(in the rows, 128 means zero)
runs of hidden systems:
beze, run 1 (9 x 18):
[[141  83 137 101  96  95 111 119 162 153 142 127 157 137 133 114 127 154]
 [169 160 119 153 110 125  95 150 149 145 110 126 137 141 120 165 141 131]
 [116 117 136 141 105 174  98 102 118 127 116 135 132 116 110 135 130  79]
 [ 82 130 131 131 144 145 160 145 166 133 144 130 101 145 133 123 134  89]
 [ 92 104 115 111 114  87 122 136 129 112 119  97  97 143 108 119 132 141]
 [142 131 115  96 123  90  94 115 150 138 130 131 150 142 144 124 151 140]
 [174 128 142 131 123 132  96 137 134 136  97 158 112 126 121 146 128 122]
 [120  94 147 141 111 173 124 130 149 150 125 137 144 118 116 137 112 110]
 [ 91 136 112 151 120 143 148 138 152 132 140 103 121 147 111 150 140 118]]
nis, run 2 (9 x 18):
[[187 144 134 169 141 137 117 199  78  97 142  79 170 136 171 106  48 151]
 [114 202 116 105 199 189 155  78 157 152 178 144 174 120 133 123 136  91]
 [134 143 191 154  96 126 159 112  56 121  94 189  82  67 119 122 157 121]
 [ 96  80 149 125  95  79 181 161 156 149 168 127 158 134 200  94 139 162]
 [189 186  89 114 191  91 103 161 110  97 127 120 127 173 184 126 134 146]
 [145 157 155 123 138 185  99  91  86 125 146 125 192  84 121  94  85  92]
 [118 128 172 127 135 159 173 112 161 173 113 210 115  89 137 144 165 120]
 [134 121 148 175 100  82 180 193  99 121 129 116 117 128 166 132 131 183]
 [134 177  88 114 158 100 133 123 127 111 195  89 168 179 178  99 134 125]]
zos, run 3 (9 x 18):
[[111 156 157 132 123 121 159 124 100 128 165 137 163 106 185  87 139 112]
 [160 167 116 117 163  92 118 149 120 105 108 145  77 153 149 129 146 122]
 [148 118 150  90 146 119 113 124 105 122 115 126 154  94 120  99  85 165]
 [118 162 108 107 175 151 126 108 152 147 112 148 153 118 131 157 155 140]
 [154 153 151 155 126 153 156 109  89 128 136 142 120 105  93 144 118 142]
 [124 165 154 141 142 140 158 150 142 136 154 144 138 124 173 105 126  98]
 [127 141 136 129 148 109 125 162 101  99  91 135  84 127 145 124 128 122]
 [125 121 127  98 145 108 119 112  96 116 124 127 158 114 154 104 126 155]
 [151 160 109 105 165 125 126 105 139 134 128 138 129 138 113 148 143 155]]
zulik, run 4 (9 x 18):
[[ 62 156 114 109 118  57 196 131 149 126 160  84  77 140  84 128 158 171]
 [146 118 126  98  75  34 101 130 163 156 159 112 171 148 175 101 158 165]
 [205  81 128 119 121 139  46 127 138 128  95 171 141 150 161 131 121 101]
 [121  86 144 126 169 217 115 121 113 119  75 155 123  96  95 144  83 113]
 [ 66 160 128 138 141 168 181 101 136 141 144 118 114 106  64 152 138 124]
 [ 90 141 114 148  72  72 149 130 136 130 174  73 126 153 111 124 155 140]
 [128 110 116 117 106  76  93 160 157 126 136 113 144 167 194  98 145 110]
 [159  95 121  95 165 132  80 144 135 118  70 162 115 136 153 135 123 127]
 [130 109 136 101 168 173 130  85 114 135 102 157 136  94  86 146 111 157]]
Redop, run 5 (9 x 18):
[[136 149 124 154 104 170 114  60  96 109 178 121 122 146  88 116 130  56]
 [100  61 185 137  68 120 153 109 109 129 136 166 102 103 140  89 136  98]
 [ 89 105 133 126 114  85 153 183 179 153  81 138  91 126 139 161 160 168]
 [133 158  68 111 134  91  68 151 163 124 114  63 138 171 103 152 132 150]
 [168 149 131  93 129 149  73  61 133 129 163 128 151 137  96  96 108  77]
 [120  70 180 126 114 183 140  85 104 138 103 187 118  77 102 125 118 107]
 [ 65  84 113 166 113 143 171 158 141 149  99 129 132 125 148 182 167 165]
 [119 173  80 166  99  89 115 163 155 122 156  65 114 188 125 150 154 117]
 [154 144 152  87 101  87  72 109 133 108 154 116 108 140 112  62 103  66]]
kupog, run 6 (9 x 18):
[[105 149  75 134 186 144  96 135  75  62  85 121  82 166 158 137 157  75]
 [132  95 119  88 185 123 159  75  59  97 132 156 140 120 151 111 131 186]
 [156 162 177 118 109  78 148 155 105 144 107 132 126  70  98 121 110 201]
 [100 206 142 153  87 124 101 143 128 151 132  86 194  91 130 118 134 107]
 [144 182 125 165 158 178 138 135 130 126 154 153 134 152 179 131 148  56]
 [119  75 133 149 154 147 162 156  78  80 122 140  92 150 176 107 107 110]
 [ 86 118 125  83 154  64 154 155 122 111 110 114 108 124 152 102 139 180]
 [126 189 114 114 114  80 102 103  93 122 101 114 129 103 100 141 169 158]
 [178 171 146 137 117 148 104  86  90 137 156 136 184 104 131 118 123 121]]
zos, run 7 (9 x 18):
[[ 82 132 152 158 113 134 172 148 108 129 118 124 108 100 117 135 137 132]
 [118 159 134 137 106  92 132 125 102 118 150 128 130 135 174  99 164 102]
 [177 131 121 107 142  96  95 140 116 105 122 131 103 155 139 113 115 127]
 [130 105 128  87 159 135 108 131 147 137 108 123 157 114 116 126  93 162]
 [103 142 113 127 143 156 135 106 136 145 113 131 146 112  99 165 151 147]
 [137 153 148 165 104 147 160 108 106 133 162 138 127 122 117 130 137 113]
 [137 146 150 144 127 121 140 168 137 121 141 136 108 143 166 105 120  91]
 [115 110 129 112 142 105 109 163 111 105  88 120 110 127 151 112 118 133]
 [118 116 104  94 147 113 112  98 107 119 119 122 154 127 136 127 144 161]]
Redop, run 8 (9 x 18):
[[111 180 135 119 165 157 136 113 106 128 106 146 130  88 113 138 138 125]
 [138 105 109 157 124 140 127 111  71 109 123 134 152 139 164 146 155 143]
 [157 128 142 161 116 126 171 155 149 138 177 130 123 159 151 125 116 130]
 [110 151 153 122 129 106 131 174 127 117 123 100 111 110 121  95  93 121]
 [115 149 119  90 164 109 110 124 122 119 106 142 133 123 160 115 153 128]
 [176 119 113 125 154 137 127 104 105 118 130 145 127 146 120 153 128 165]
 [138 122 140 143 123 155 144 129 129 144 160 112 170 120 123 128  97 148]
 [109 170 148 155 126 144 140 150 120 128 125 127 132 108 142 123 132  98]
 [122 118 120 136 131 111 123 146  98  97 112 132 104 145 166 118 145 113]]
zulik, run 9 (9 x 18):
[[128 178 120 122 127 112 123 128 139 128 110  89  84 122  23 157 111 154]
 [ 68 131 138 127  68  92 122  97 100 133 152  96 185 101 150  90 159 122]
 [152  98 115 151 112 110 124 142 151 119 138 160  79 192 176 134 165  85]
 [129  84 127 104 173 143 118 181 156 132  85 116 144 125 132 138  75 176]
 [128 182 118  88 164 149 104  75 138 144 120 139 152 104  93 139 145 122]
 [122  95 144 146  72 114 130  88  75 107 142 120  98 124  83 114 128 119]
 [ 94 105 152 149 108 139 165 160 173 153 157 136 136 137 169 112 130 100]
 [138 152  96 136 143 117 101 177 167 136  96 109 119 156 122 167 134 143]
 [110 127 101  94 148 123  87 100  92 109 112 103 170 119 131 120 129 149]]
kupog, run 10 (9 x 18):
[[181 154 113 139 218 221 135 165 177 151 145 134 172 146 136 160  63 129]
 [ 57  89 137 176 144 195 212 159 118 109 138 108  79 128  89 147  94 118]
 [ 46  96 142 107  93  71 189 108 157 136 162 144  89 141 155  96 187 114]
 [170 125 118 114  77  39  60 119 111 112  85 144  89 155 143 129 189 125]
 [190 126  91  91 148 123  41  98 106 116 122  97 196 141 119 129  96 164]
 [160 164 145 121 185 198 140 133 150 152 126 131 146  97  69 152  66 150]
 [ 64 110 167 174 103 193 187 141 140 153 139 129 136  91 109 139 118 106]
 [ 92 112 135 156  90  99 171 159 171 142 157 145 104 162 189 124 181  95]
 [143 107  87 122 113  67  85 136 106  82 118 109  79 195 151 121 154 114]]
beze, run 11 (9 x 18):
[[111 227 103 135 199 176 130 144 162 153 124 135 183 118 172 157 156 108]
 [109  94 141 135 149 159 156  98  51  81  93 152  55 111  84 131 119 123]
 [109  92 147 100 129 105 187 121 163 145 205 122 155 146 164  79 108 151]
 [164 179 111 145 116  69 109 176 107 114 110  84 124 137 117 146 126 183]
 [146 131 132 120 124 155  77  78  83 128 112 150 190  96 150 120 142 114]
 [147 147 145 155 176 174 175 159 143 131 133 169  97 137 149 141 117 106]
 [ 92  75 138 138 112 139 151 134 102 111 141  87 121 120  90 115  84 150]
 [108 177 101 117 134  97 141 117 139 139 168  98 169 142 148 126 160 157]
 [166 157 131 129 132 103 101 115  71  97 103 145  96 125 134 124 146 123]]
nis, run 12 (9 x 18):
[[104 119 125 119 151 155 124  96 135 128 105 196 114 132 179 132 193  69]
 [147  55 160 142 131 129 157 167  78 101 108 141 109 119 147 113  81 172]
 [136 162 107  86 178 109 153 130 172 150 170 102 172 142 132 123 110 188]
 [172 210 138 136 114 122  86 101  85 126 111 135 140  98 109 137 150 114]
 [106  97 170 159  75 158 140 122 146 157 145 157 151 110 158 115 140  79]
 [124 115 126 143 163 117 176 185 143 115 119 147  76 160 174 138 138 133]
 [115 150 110 115 160 115 138 131  78  91 152  75 153 132 136  98  94 158]
 [137 155 131  83 143 134 101  57 124 139 136 157 155 109 119 114 152 114]
 [157 101 182 142  87 128 115 145 128 153  91 174 124  90 133 130 124 130]]

runs to name:
run 13 (2 x 18):
[[ 18  90 134 111 134 139 132 138  91  87 118  86 139 108 149  71 107  87]
 [117  90  96  94 134  81 131  68 113 108 125 170  87 170 153 129 206 131]]
 => zos
run 14 (2 x 18):
[[165 145 105  67 148  60 106  78 106 100 147 128  98 160 117  98 144 147]
 [154 122 169  92  91 117  51 124 135 146  98 131 165  84 113  93  92 110]]
 => nis
run 15 (2 x 18):
[[150 114  95 183 124 186 153 111 159 151 136 147 108 172  87 214 156 135]
 [117 122 133 149  70 138 121  81 125 116 191  94 104 157  72 101 117  60]]
 => beze
run 16 (2 x 18):
[[ 68 133 120 158 139 168 174 154 168 164 124 141 163 117 172 168 168 130]
 [128 164  92 181 109 110 122 157  95  87 132  80  85 175 120 147 145 105]]
 => Redop
run 17 (2 x 18):
[[103 156 117 120 142 120 102 152 123 100 130  85 126 142 134  99 107  89]
 [ 93 135 136 108 138  89 129 140 114 112  94 145  96 118 156 110 161 122]]
 => zulik
run 18 (2 x 18):
[[ 92 118 110 154 141 127 137 184 106  72 121  73  60 166 107 118  92  95]
 [ 58 115 113  57 164 109 141  71 130 114 136 139 121 126 137  95 164 118]]
 => kupog
run 19 (2 x 18):
[[115 151 136 144  94 130 122 151 203 162 132 107 106 136  68 154 124 107]
 [ 96  95 152 165  69 161  96 137 116 128 108 123 132 110 121 123 121  67]]
 => zos
run 20 (2 x 18):
[[ 98 107 130 144 142 179 167  99 106 136 116 151 131 106 105 161 142 146]
 [144 112 138 135 101  86 169 118 123 129 162 129 102 143 114 126 139 169]]
 => nis
run 21 (2 x 18):
[[135 108 106 176  85 129 147 114 135 141 183 131 162 176 187 142 175 115]
 [173 142 135 136 160 126 137 154 117  87 155 137  62 175 146  98  98  81]]
 => nis
run 22 (2 x 18):
[[114 126 102  54 139  59 107 114 176 155 139 113 182 136 159 113 157 186]
 [209  86 131  86 104 107  50  70 125 128 115 164 119 146 109 118 129 117]]
 => zulik
run 23 (2 x 18):
[[127 137  97  63 190 174  79  55 134 105 143 118 126 148  74 109  97  81]
 [ 64  98 187 103  78 103 143 106 117 119 113 136  57  81  60  82 117  95]]
 => zulik
run 24 (2 x 18):
[[158 107 126 133 183 112 220 156 113 116 158 148 101 155 167 135 117 209]
 [ 85 153 146 119  84  53 140 142  92 101 128  70  85 104  74  92 115 151]]
 => kupog
run 25 (2 x 18):
[[ 93 138 144 159 136 199 181  93  76 119 189 108 179 100 128 106  98 111]
 [119 195 137 168 115  97 175 174 148 115 172 109  56 165 129 117 139  81]]
 => zulik
run 26 (2 x 18):
[[171 169 158 112 118 132 107  97 131 136 153 132 129 116  87 102  99 102]
 [ 85 141 171 133 100 135 126 150 163 161  96 150 124  87 130 128 146  96]]
 => nis
run 27 (2 x 18):
[[140 186 134 134 154 141 148 100  80 104 143 140 106 115 115 121 133 108]
 [ 94 110 173 110  96 113 148 106 119 139 141 148 136  92 141  85 137 115]]
 => nis
run 28 (2 x 18):
[[142 164  95 121 168 100 165 163 200 152 131 119  88 171 104 182 146 185]
 [121 184 113 166  78 108  91 121  68  95 141  54 140 127  85 121 123 115]]
 => nis
run 29 (2 x 18):
[[124 225 129 161 118 103 117 152 112 141 125 143 185 114 234 128 207  94]
 [223 103 130 160 145 121 109 173  88  78 116 157  57 184 165 124 101 103]]
 => Redop
run 30 (2 x 18):
[[203 175 161 179 131 146 166 179 147 147 186 133 151 143 162 120  86 123]
 [100 148 166 129 161 141 135 192  95  93 104 110 117  97 155  79  69  97]]
 => Redop
run 31 (2 x 18):
[[151  89 135 167  70 105 100 152  95  88 149 113 105 173 172  90 119  71]
 [120 116  98  60 199 102  94 152 158 100 109 118 118 162 160  99 105 127]]
 => kupog
